(in the rows, 128 means zero)
The rows of Y fall into 3 groups, and each row is roughly a mix of its group's hidden directions.
Y:
[[143 163  91 141 125 161 107 101  95 134 163]
 [170 164 109  84 165 137 147 133 148 133 124]
 [122 129 130  96 141 106 135 140 157 136  58]
 [138 125 150 126  78 127 111 137 158 137 184]
 [125 104 124 147 162 137  93 156 128 187 131]
 [110 144  86 150 131 105 105  90 125 173 109]
 [139 168 151 132 124 103 118 188 147 138 153]
 [120 101  84 132 147 111 140 109 134 161  76]
 [125 135 122 183 135 126  93 107  93  96 102]
 [153 163 163 168 133 159 141 119 168 119 118]
 [144 125 163 146 147 107 141 175 174 148 138]
 [149 160 175 127 137 137 125 175 164 144 132]
 [175 109 133 182 133 133 115 161 140 134 103]
 [148 160 133 150 168 107 101 133 165 131 167]
 [168 185 171 113 147 125 123 141 126 141 122]
 [125 133 155 183 182 133 153 127 134 112 131]
 [159 134 122 165 140 178 145  90 112 137 152]
 [143  97 149 166 157 174 124 109 112 158 139]
 [120 131 154 143 152 117 114  81 100  76 118]
 [148 141 140 128 104 130 105  71 168 147 152]
 [115  88  94 169 162 137 129 135  92 141 146]
 [108 150  87 125 135  99 160 107  77 119 118]
 [ 98  90 127 120 194 104 117 119 136 118 131]
 [138 154 158  73  92 130 129 118 117 118  92]
 [128 130 138  86 159  96  93 118 145 124 174]
 [150 140 137 181 102 112 143 106 113 102  87]
 [170 113 179 114 153 157 112 146 109 140 146]
 [ 99 126 120  99 121 101 126 191 125  98 111]
 [136 155 147 122 125 147 191 145 168 125 144]
 [107 135 102 119  86 113 102 129  72 131 153]
 [149 145 145 140 104 172 175 102  96 128 124]
 [ 81 147 134 159 155 143 131 132 183 132 137]
 [ 93 111 107 146 169 175 103 133  99 118 128]
 [ 80 142 158 130 171  90 118 117 125 126 156]
 [148 102 136 114 144 138  93 153 107 111 186]
 [130 105 145  82  86 149 106  86 136 135 114]
 [ 77 161 137 115  97 131 152 120 164 149 110]
 [123  95 129  98 109  94 100 130 142  93  84]
 [139 139 135 109  99 146 136  84  85  88 148]
 [132 171 144  84 127  93 131 163 131  95 126]
 [135 148 125  71  73 113 114 135 146 129 139]
 [150 126 113  60 148 116 139 137 113 157 105]
 [144 113 135 168 135 102  65 134 103 136 117]
 [141 151 103  93 129 136 101 116 122 155 187]
 [129  71 110 127 166 115  96 148 110 151 144]
 [152 129 120  82 108 132 131 106 153  71 116]
 [125  99 129 119 117 145 117 158  59 141 146]
 [143 133  59 105 131  93 128 131 143 105 119]
 [101 147 109 121  94 121 115 105 119  74  93]
 [113 175 128 141 112 165 137 114  80 101 136]
 [165 102 136 104 169 161 110 142 154 158 138]
 [150 159 131  96  74 110 103 133 150 101 127]
 [128 163 150 109  73 125 159 149 113 137  98]
 [132 150 133 150 178  90 140 143 120 104  86]
 [156  90 114  81  95 100 102 145 117 128 116]
 [147 145 185 129 170 165 129 143 138 141 140]
 [143 109 134 122 112 128 177 114 113  68 146]
 [130 156 160 101 108 178 109  88 133 115 122]
 [137 127 115 147 150  88 169 138 162  84 138]
 [112 192 137 128 121 122 112 144 165 149  99]
 [134  98 104 103 120 112 120  87  75 107 139]
 [112 137 187 110 123 103 124  95  90 132 145]
 [148 128 128 140 145 104  61 129 111 151 160]
 [ 97 103 106 123  96 116 100 150 124 182 113]
 [109 123 152  85  74 154 119 141 130 138  98]
 [147 173 122 132 113 109 135 137 180  92 106]
 [143 127 100 161 171 109 112 109  97 131 169]
 [110 102 161 146 192 121 142 109 110 136 140]
 [170 152 113 156 110 165 116 120  95 156 153]
 [ 97 123 125  93 110  95 111 115 140  79  96]
 [187 143 114 120  79 150 122 148 145 135 131]
 [ 98 118 194 145 131 135 103 158 144 126 141]
 [ 99 140 167 179  99 123 128 123 102  99 140]
 [133 175  84 135 146 129 155 113 172 115 119]
 [150  93 145  97  80 138 138  84 114 130 134]
 [ 89 122 126 102  79 166  95 120 113 137 117]
 [148 162 140  88  87 127 112 117 116 149 170]
 [111 113  93 152 121 161 162 152 118 173 110]
 [108 122 129 153 145 104 127 145 164  78  88]
 [137 101 130 140 157 168 113 123 100 136 185]
 [116  92 159  84  96 119 112 142  98 157 120]
 [ 76 111 116 132 179 128 146 101 118 102 118]
 [186  92 111 122 126 144 125 137 156 102  99]
 [ 75 133 123 141 125 161 128 175 155 121 103]
 [ 92 166  99 127 127 139  92  87 122 138  98]
 [104 165  92 155 121 109  89 161 150 132 139]
 [121 113 118 113  74 100 119 126  76 107 143]
 [147 130 122 173 153 169 153  88 119 151 120]
 [130 163 146 162 142 149 161 106 158 144  88]
 [128 128 110  94  65 146 133 123  99 159 119]
 [132 130 144  79 147 113 101 176 147 112 155]
 [145 131 133 178 139 103  81 141 138  94 105]
 [152 149  95 172 110 173 151 134 131 111 107]
 [138 153 134 143 112 181 132 111 164 126 173]
 [147  95 175 156 158 141 122 127 101 154 100]
 [127 119  93 112  71 128 119 153 141 123  84]
 [128 108 137 145 185 148 134 172 134  97 145]
 [170 116 141 142 146 109 117 135 120 131 194]
 [150 104 126 120 123 122  89  88 120 184 140]
 [147 143 110  94 114 110  68 121 125 136 165]
 [ 91 115  91 118 143 111  98 108 128  81 101]
 [149 113 126 144 171 150 140  91 108  87 156]
 [126 141 128 114  68  86 135 128 115 106  93]
 [142 158 126 117 191 121 137 150 167 125 107]
 [112 155 145 101 119 120 119 159 194 118 127]
 [158  64  96 130 127 133 104 117 105 145 130]
 [155 156 146 106 134 103 124 154  90  83 149]
 [139 121 147 127 160 156 101 152 133 114 190]
 [ 85 102  85 148 161 127 107 158 108 126 128]
 [128 112 121 120 122 140 105  97  65 166 141]
 [115  85 132  81  83 147 110 111 111 121 122]
 [142 136 138 116  77 144 145  83  86 141 123]
 [141 116 134 114  93  91  98 130 170 151 164]
 [136 134 114 161 142 127 158 118 100  80 173]
 [107 120 131 113  77 117 118 186 111 147 138]
 [131 123 102 190 132 154 130 126 109 109  87]
 [157 170 148  84 108 156 156 117 110 138 142]
 [124 159 109 119 115  73 118 109 174 137 108]
 [148 105 147 133 114 134 170 171 165 146 101]
 [159 137 106 173 151 125 128 123 176 107 101]
 [163  97 100 143 113 122 136  96  81 137  99]
 [100 172 136 122 106 167 100 119 122 158  95]]
One row of each group comes first, with its name. Which group is each row after those in?
[150 141  99 116 181 147 142 123 171 151 113] : E
[136 112 108 104 153 116  72 109 107 148 163] : H
[122 122 100 111  96  61 143 127 141 132 104] : V

[138 109 125 156 154 118  96 105 119  74  96] : H
[145 157 155 138 121 167 140  82 148 156 102] : V
[129 168 127 170 144 130 125 116 168 175 116] : V
[145  61 133 107 141 101 140 153 150 112 137] : V
[124 119 147 185 176 154 125 123 157 138 121] : E
[101 138 110 196 136 126 109 134 107 116  98] : H
[120  92 146 158 170 105 135 159 160 122 101] : H
[127 110  81  94  88 145 127 119 126 106  89] : H
[159 147 145 159 169 150 126 113 122 112 177] : V
[146 110 123 106 142 169 153  89  89 150 150] : H
[ 85 114 111 140  99 123 120 117  92 118  75] : H
